The rows of Z fall into several groups, and each row is roughly a mix of its group's hidden directions.
Z (104 x 10):
[[-21 -10  21  -8  12 -21  -6   8  17  13]
 [-18  -9   9  -5  13  21  -2  26  20   0]
 [-31  -8  20  -2  15  20   4  11  -4  -4]
 [  8  -1  -9  28  15  29 -15   1  -2   5]
 [ -9 -17  21 -25   5  14  18 -10 -11   1]
 [ -5  -7  14 -11 -32 -11  13  21   5  -5]
 [-16   6 -29   5  13  11 -13 -25   0  -1]
 [ -8  12  -8   3  22   6  23 -16 -24  -8]
 [-13  23 -20   8   9 -17  18  14 -12   1]
 [-14   9 -14   6 -10  -4   8  37   6  10]
 [ 13   4 -10   2  -2 -41  -3 -13  -3   6]
 [ 25  -4 -29  10  -2   3  -2  24   7  -4]
 [-17   3  -5   4  -5  34  16  18  -1  -8]
 [-15   4  15 -22   0  17  15 -21   4 -18]
 [ -2   8  -9  -1  18  29  -6 -22 -17  -8]
 [  7   6  19 -10  -1  30  10   2 -23 -14]
 [  4   2   0  -7 -22 -30 -13  14  20   4]
 [  2   0   9 -24 -21 -29  10 -11   3  -7]
 [  9 -10   7  -5   4 -32   4 -28  11  -5]
 [ 17  -4   2  10  14 -25 -23 -10  17   8]
 [ -7  24  10   1 -11 -12  20  22  -9  16]
 [  5 -19  -3   3  -4  22 -15 -21  22 -14]
 [ 18  -5  11  -5 -28 -30   1  -3   5  -2]
 [-18 -13  13 -15 -20  19  11  -7   5 -19]
 [ 19 -11   2   1 -12 -14 -23  -4  28   8]
 [ -4   7   9   0  -7  29  -7 -11  11 -30]
 [-32  11 -17  -5   2  -7  11  11   6  20]
 [ 32  10 -12  22   4  -1 -18  -7  -6  -2]
 [ 25   2 -26  12  14  -5 -16 -10   9   9]
 [  4   3  -9   7  28 -21   1   0 -18  23]
 [-11  20 -23  10  14  13  -8 -22 -10   3]
 [-23  23   3  -9   6   2  20   4 -22  10]
 [-23  13  16   4  -2 -16  -1  -2 -22  23]
 [-17   7 -17  10  -6  19  19  27  -4   0]
 [ 16   3   2  -2   1 -36 -18 -17   5   3]
 [  9   2 -24   2  -9  29  13 -12 -11 -14]
 [ 15  -1  13  -5  -6 -38  -7 -16   6  -3]
 [  2 -20 -17 -10  19  -3 -15 -27  11   2]
 [-10   6  -3 -19 -28  22   9  15  -7  -8]
 [-23 -22 -10  -6   6  -3   2  21  23   8]
 [ 23  18  23   9  12   9   9   8 -20   2]
 [-20   6  -7   4   9  26  19  22 -10   2]
 [ -6 -13 -13  27  -5   4 -19   9  20 -16]
 [-22  -5  16  -8  11  12  -6  23  21  11]
 [ 10 -31   4  16  12   7 -17   6  16 -11]
 [  9  -1   6 -14  -8 -40  -8  -8   6   5]
 [-20   4  -5   0   2  24  14  28 -12  -8]
 [ 13  -6  -9 -16  -3 -31   0 -22  15   2]
 [-15 -24   7 -10  -5  -1   8  28  19   0]
 [  2 -10  -8  21  13  32   1 -15  -1 -13]
 [-26 -13   1 -21  -2   2  27 -10   7  -4]
 [ 19  18 -17  -7  16 -16  15 -18  -9   7]
 [-12 -12 -11  11  10  32 -13  -1   4 -19]
 [-13  13 -16  10  -2  -3   3  37   5  10]
 [-16   4  13 -13 -21   0  21  27  -4   2]
 [-32   6 -16  -6  16  20   8   7  -2   9]
 [-23 -14  17  -2  12   4 -17  14  22  11]
 [ -5 -16  22  10  17 -15 -21  -9   9  15]
 [  4  16 -10   4  17 -36   0 -10 -11   5]
 [-17  21  10  -8 -25 -13  -3   4  -4  23]
 [-27  -8  -2   4  17  23  24   0  -6  -1]
 [-15  -7  27 -16  -6   2 -10 -17  23   0]
 [ 15 -28   7  -6 -13   6 -12 -11   7 -25]
 [-18  -7  14 -28 -18 -11  -2  10  17   4]
 [ 11 -14  16 -19 -21 -18 -11 -12  15  -3]
 [-10  -5  20  -1  23  -5   5 -31 -12  -4]
 [ 21  -4 -12   6 -14  19  -2 -23  -2 -22]
 [ 25  -2 -11   2   2 -18 -25 -12  18   6]
 [  2   8 -22   7  -1  10   8  37  -6   4]
 [  6  -5  -8  -6 -11 -38  -4 -13  14  12]
 [-18   5  11  -3  19  29  -4  23   2   4]
 [ 35  -3 -27   9   6  -8  -1   1   5  -4]
 [ -7  18   2   2  -9 -24  -6   7  -9  32]
 [ -1  -3   2 -27 -22 -19  17 -15   3  -9]
 [  9 -26   4   3  13  16  -3 -12  13 -27]
 [  2  22  16   4 -26  -8  16  17 -13   1]
 [ -9  -2  -3  12   9  41   8   8  -7  -2]
 [-14 -10  12   3 -10  12  10  36   8  -8]
 [ 11  23 -20   3   1 -16  13  -2 -24  12]
 [-28   6  -5   4  -3  -1  13  31   9  12]
 [-22   9  -2  -1   0  19   8  35   5   2]
 [ 19   9 -12  16  16  -9 -18 -27  -2   3]
 [ 21  -3 -20 -15 -20  -3  -1 -23  10 -11]
 [-10 -13  10  -3 -17  32 -12   2  13 -14]
 [-17  -4  33 -12 -21  -2   0  10   0 -10]
 [  7 -13  16  -3  -6  -6  -8 -37   6 -15]
 [  1 -14  22 -15 -15  23  -8  -8  14 -14]
 [-24  11   2  -6  21  15  19  17 -13   4]
 [ 17 -24  13  -7 -21   6 -12 -19  11  -4]
 [ 15  10  -3 -10  18   4  -4 -33 -17   5]
 [ 29  22 -12   5 -10 -12 -10  10 -16   4]
 [  5 -19  14   8  16  -3  -4 -32  -5 -16]
 [-26  -4  -3 -17  -7  20  27   4  -5  -5]
 [-17  17  -2   8  19  30   9   7  -8 -13]
 [ 18 -17   1   1 -20  -5 -16 -20   5 -23]
 [-18   6   0  -7  27  16  13  24   2   7]
 [ -4 -24  20  -2  16  10  -9 -15  19 -14]
 [ 15  -9  14  -4  11   2 -10 -37  -5  -8]
 [  0  32  -2  20  -2  17   0  -4 -21  -6]
 [-26  -6   2  -2   1  34   2  19   2   2]
 [-16  21 -11   4  14 -12   4  31  -1  11]
 [ -4  24 -17  11  21 -21   9  -3 -15  -1]
 [ 15  14  -6  -4 -20 -26 -11  -8   9  21]
 [-22   8   2  -2  14  19  16  27  -4  10]]
In each list below, two rows fit none of the groups, and each other row fits one group, some only roughly. Which are they? Name them in the order they come.
- J_145: [-9  4 19  3  1 20 17 32 -8 -3]
- J_905: [ 15  -4   8  -1 -24 -17 -17 -27   8   1]
- J_256: [ 18  10  -7   1 -19 -18 -10  31   1   4]
- J_154: [-11  -4  -6  -2 -22   5   7  35  13   8]
- J_117: [-13 -18   7   4   7  22  -7  28  16  -6]
- J_232: [-21   3   0  14  12  14   7  33   7   5]
- J_533: [-21  13 -15  11   7  24  13  16 -13   7]
- J_389: [  9  -5   0  -2  33  -5  12 -28  -4 -11]
- J_667: [-16  11 -16   3  10  -7  24  22 -16  12]
- J_555: [-20   6   6   5  -4   5  15  37   4   7]
  J_256 J_533
- J_691: [ -7  19 -15  -5  16   6  26   9 -23   0]
- J_636: [  2  11  13  -4   4 -40  10   2 -11   8]
- J_324: [-15   7 -11  14  12  29   9  23  -6   4]
- J_387: [  6 -14  -4  15   8  29 -16  -7   1 -23]
- J_409: [-23   8 -14  -7  17  15  24  -1 -17   2]
- J_778: [ -9  11 -14  21   1  31   2  19   3  -7]
- J_979: [-11 -13  10 -21 -29   7  19   9   5  -5]
- J_697: [ 10  -1  -7  16  17 -31 -16  10  10  11]
- J_149: [-14  17 -24  19   5  13  17  15  -8  -7]
- J_35: [ 18 -18   4   4  -4  -1  -6 -31   4 -23]
  J_409 J_697
- J_241: [-12 -14 -19  -3 -18  32  13  -3  -1  -3]
- J_756: [-26  20  11 -20  12   7  17  -3  -2  11]
- J_344: [ -4   9   2  -2  -9 -17 -15  16  14  33]
- J_594: [ 11  22  -7  11  -6 -34   2  -9  -1  15]
- J_820: [-10   8 -11   6  13  34  -5  22   0   1]
- J_203: [ 28  -1  -5   0  -7 -25 -15 -18  12  -5]
- J_821: [-4  8  0 12 32 28  1  8 -9 -1]
- J_382: [ 20 -21   2  -1 -24  -6 -20  -9  16   5]
- J_801: [  8  -3   9   0 -12 -22 -23  -5  22  21]
- J_786: [-20  13   6  -3  24  26  13   6 -12  -7]
  J_241 J_820
- J_348: [ -9  25  -2 -18 -22  -3   6  19   5  17]
- J_349: [ 15   4  -1   2  13 -24  -4 -33 -11  -3]
- J_663: [-34  -4 -10  -1   3  18   7  23   8   0]
- J_836: [ 16 -14 -18  -7   2 -27 -10 -22   9  -2]
- J_242: [-18   2 -17   6  -4  28   7  26   2  -4]
- J_885: [  8   2  13 -15  14 -31  -7 -23  -6   2]
- J_293: [  3  -4 -20   6   8 -17 -19 -30  12   5]
- J_135: [ 25  20 -10  18   2  -2  -7  14 -22   4]
- J_192: [ 25   9   6   3 -15 -27  -6 -21  -4   1]
- J_506: [-19 -14  23 -19  -3 -16  17 -11   8  -7]
  J_836 J_242
- J_270: [ -9 -12  16   6  39   5   4  -7  -6  -5]
- J_914: [ 23  -3 -16   7  16 -19  -3 -25  10   3]
- J_174: [ 21  19   5 -15 -18 -11   7 -24  -8  -7]
- J_478: [  3   1 -13  -2  16 -25   3 -34   0  -4]
- J_630: [-27   1  -7 -15  -4  20  12  24  -2   8]
- J_122: [-24  17  -9   2   1   9  18  29  -4  -1]
- J_994: [ -2 -13  -8 -15  35  12  -3 -15   1  11]
- J_888: [-11  -8  -3   0 -14  26  -2  30   9 -13]
- J_984: [  7  -2   0   7 -33 -13 -22  11  11  11]
- J_441: [-15   5  -2   9  26   3  14   8 -29   8]
- J_710: [ -9  -8   1 -10 -24 -31   7  12  15   7]
- J_556: [-22  -9  17  -9  18  27   5   3   8 -13]
- J_662: [  5  16  -2   9  31 -12  -8 -22 -13  -4]
- J_707: [-15  21  -9  11  22  25   2  -3 -15   3]
- J_653: [-21   6   2  -1   3  33  13  19   0  -8]
  J_174 J_478
- J_608: [ 15 -20  -6   1 -12  25  -3  -9   3 -26]
- J_450: [-27  -5  26 -13   2  21   5  -8   2 -11]
- J_711: [ 17 -10   1  -9 -24 -24   3 -23   3  -7]
- J_582: [ -5  11   9   6  23 -20  -1 -15 -14  24]
- J_234: [ -6  15 -26  12  28   6  -4  -6 -12  11]
- J_502: [ -4  20   8   8  19  28   8   9 -19   1]
- J_96: [-27  -1  -1 -15   6   1  18  24   5  18]
- J_2: [-21  23  -7  11  10  25   5   9 -15  -1]
- J_736: [ 11  -8  -3   0  25   4  12 -28  -8 -20]
- J_378: [ 31  14 -12  20   7  -9  -3 -11 -16  -2]
  J_608 J_234
- J_498: [-28   1 -13  -7  -7  13  27  16  -1   2]
- J_593: [ 18  -3  -7  -4 -12   0 -17 -33  -6 -16]
- J_648: [-21  17  10 -17  20  -2  18  -1 -15 -12]
- J_452: [ -9  -4   0 -10 -17  27   5  11  11 -26]
- J_110: [  0  19 -12  11   9  11   4  27 -21  14]
- J_551: [-11   7  22   3  15 -31   7  11 -10  11]
- J_280: [-16  29 -23   9   8  -5   3  -6  -8  18]
- J_554: [ -5 -19   7   2   0  35 -11   1   7 -20]
- J_425: [ 15 -22  22 -16   1  -2 -12 -25   1   2]
- J_641: [-10  23   1  28  -2  15   3  23  -7  -4]
  J_498 J_554
- J_793: [ -6 -39  -2   1  -2   2  -6  -1  22 -12]
- J_495: [-30   1   6  -3   7  19  16  22  -9   7]
- J_49: [  3   4 -13  12  -1 -41   3   9   9   4]
- J_946: [  9 -13  15 -14 -18   5  -4 -26   9 -21]
- J_128: [-17 -21 -11   9  -3  -3  -8  21  27  -5]
- J_439: [-26   0  14  -2   6  10  -6  31   3  14]
- J_52: [-14  -8   3 -16 -22   5  14  29   7   8]
- J_867: [-28  -6  -1 -12 -22  13  11  19   3 -10]
- J_412: [-22  15  -6 -10 -10 -12  19  28   2  -3]
- J_948: [-26 -14 -11 -11  10  24  17  -3   8   2]
- J_8: [-20 -25  -2  -4 -11  18  -3  15  15 -18]
- J_912: [ 17  -1 -10  14  21 -11  -2 -25 -18  10]
- J_596: [ 16 -13 -10   1  27   5 -17 -26   3   0]
  J_793 J_49
- J_686: [-20 -29 -14  -5   0   4  -9   4  24 -10]
- J_443: [-12   4   6   1  18  33  10  20 -10   1]
- J_416: [ 13   9  -5   4 -14 -37  -5 -15   5  11]
- J_322: [ 15  14   3  10  19  19  -9 -21 -19  -8]
- J_449: [  3  18 -30  24  -9 -15   4  10  -2   2]
- J_598: [ -4  -9  16  -1 -22  20   5  24  -3 -20]
- J_68: [  5   7  -7  -8 -20 -32  11 -17   1 -14]
- J_273: [ -3   8 -24  26   6  15   2  21  -6  12]
- J_576: [ 15 -12  15 -14  -6 -27 -17 -14   9   8]
- J_354: [ -9   9   0  -1   2   8  21  37 -14  -6]
- J_577: [ 14   6   2  -3   5 -30  -9 -30  -1  -6]
- J_141: [  7  -6  24  -6  12  17 -24 -19   9 -10]
- J_792: [-22   1  -3  22  17  24  -4  16  -7   6]
- J_868: [  1  -8 -16  -6  13 -24  -9 -24  14  16]
  J_354 J_792
- J_883: [-21  -1  -1  -2 -18  21   0  31   2  -5]
- J_13: [ -3   7  -1   1  27  35   2  -2 -14  -3]
- J_688: [ -2 -11  26 -20   4  26   3 -15  -3  -9]
- J_907: [ -1 -19   6   7 -26  13 -18  10  15 -16]
- J_79: [ 31  14   4  18  -5 -13  -8  -9 -18  -9]
- J_784: [ 20  -3  17   3  25   9  -8 -26  -7  -3]
- J_920: [ -6  25  14  -3   2  18  18  13 -22   6]
- J_151: [-29  -2   2 -11  -3  25  14  20  -3   2]
- J_266: [ -4  -8   3  20   7  29  -7  17   0 -22]
- J_741: [ 13  -8  27 -16 -10  -4 -12 -26   7  -5]
  J_784 J_741
- J_861: [-38  -3  10  -4   7   6  17  14   9   3]
- J_177: [ 11 -23   9   3  -6   6 -20  -4  29 -11]
- J_113: [-16  -4 -19 -17  -9  25  -2  18  14   8]
- J_66: [ -2  -5 -11   1 -19  27   5  23  -1 -20]
- J_833: [-15   3  -1  -6 -27   5   7  28  16  -8]
- J_599: [-19  -5  -8  -9  23 -14   2  10  16  24]
- J_646: [ 23  17  -3   4   5 -34  -3   1 -11  10]
- J_261: [ 10 -12 -13  -8  -2 -23 -14 -30  10   3]
- J_780: [-16 -14   5   3  -5  19  -9  32  16  -2]
- J_655: [-24 -26  -6 -12  -8   5  -1   4  26   2]
- J_677: [-13 -16  35  -2   1 -12  -8  -5  16  -9]
- J_239: [ 1  2 14 20  6 -2  7 38  8  5]
- J_520: [  6  13  -8  16  34  -8 -11 -11 -12   7]
  J_861 J_655
- J_872: [-18 -12   7  -3  -7  31   5  12   1 -23]
- J_970: [ 14   6  -4 -11 -16 -25  -5 -31  -4   2]
- J_20: [-13 -15  12  -4 -13  28   8  21  13  -4]
- J_928: [  7  18 -25   2  13  -1  16  23 -12  11]
- J_995: [ 23  -2   0  -7  -7 -14  -6 -34  11  -9]
- J_840: [ 13  -3 -15  -4  -2  -9  -1 -41  -4  -2]
- J_732: [ -3  -3 -19  12   7  40  -2   0  -2  -5]
- J_750: [  7 -16   8  -4  -8  18   0 -20   8 -31]
- J_932: [ 18  23   1   6 -12 -17  -2 -25 -16  -2]
- J_976: [ 15  16 -23   9   3 -19   3  14 -13  20]
- J_194: [-11 -14  13  -8  19  24   9 -12   5 -22]
- J_578: [ 21   6   4  -6 -16   2  -7 -30 -16 -16]
- J_708: [-32  -4  -7   4  -7   7   7  28  12   3]
  J_20 J_840
- J_672: [-22  -9   7 -10  -9   2   7  35   5  10]
- J_683: [-18  -8  -7   5   6  39  -4  11   6   1]
- J_182: [-27  18   9 -15  14  10  20   3 -12   6]
- J_483: [-19   9   1  -3   9  30  21   2  -9 -16]
- J_356: [ 17  -2  15  -2   9 -18  11 -30 -15  -5]
- J_761: [-20  -5   6  -4  10  30  15   9  -7 -20]
- J_810: [ 17   0  -3  -2  -2 -30  -1 -30  -7  -3]
- J_581: [  4 -29  -5   4 -14 -11 -18  -3  22 -15]
- J_644: [ 10  -3  10  22   0  24 -30   5   4  -7]
- J_612: [ -3  15 -16   1  25   7  19  21 -14   7]
- J_198: [  9  12 -20  21  17  18  -6  16 -12  11]
- J_325: [ -3 -18  23   0  24  -7 -12 -20  15   3]
  J_672 J_356
- J_738: [  3 -18  -8   1  -6  18  -1 -28  16 -21]
- J_891: [  7 -16  -5   3 -25  18 -11  11  16 -21]
- J_44: [-21   2  10 -12   3  21  21  24  -7   2]
- J_568: [ 27  16   7  -3  -3  -4  -3 -28 -18  -1]
- J_729: [  3   3   3  -6  27 -15   9 -24 -23   4]
- J_929: [-24   4 -14   3  -4  19   9  28  11  -8]
- J_181: [  2   4  13  -5  22  11  -1 -32 -12 -15]
- J_843: [-23 -16  -8 -13  23  16   5  12  11  11]
- J_37: [ 21  -4   1 -18  -6 -18  -4 -32  -5   1]
- J_312: [-17   1   1   7  30  16  15  13 -19  -1]
- J_219: [ 20  -5  -7   3  -7  -2   8 -35  -4 -20]
- J_175: [ -8   1  -3  24  23  14  19   3 -22   0]
- J_413: [ -1 -18   3  -9 -33   8  14 -15   5 -15]
- J_518: [ -9  15 -17  -5  19 -31   8 -15   1   3]
- J_866: [ -1  -8  24  -8 -19  -4 -15 -26  14  -5]
  J_929 J_518
- J_938: [  7  17   2   1 -17 -22  -8  24  -2  21]
- J_521: [ -9 -17  16 -19 -13 -13   4 -20  17 -12]
- J_303: [-10   4 -14  15   1  12   1  36   4  14]
- J_934: [ 25 -11  -3  -2   7 -16 -15 -31   3  -3]
- J_403: [-19   1  12   7  26   6  16  -7 -26  -5]
- J_706: [ 20   4  11   2  -5 -30 -25   0   8   6]
- J_854: [  7  -6  10 -22 -28 -17 -14   2  13  10]
- J_514: [-12  17 -16  19  17  22  13   6 -12  -9]
- J_317: [-19  -4  29 -15  -7 -24  11   2  -1  -3]
- J_873: [ 15   5 -13   6 -35  -9 -13  14   6   7]
  J_938 J_854
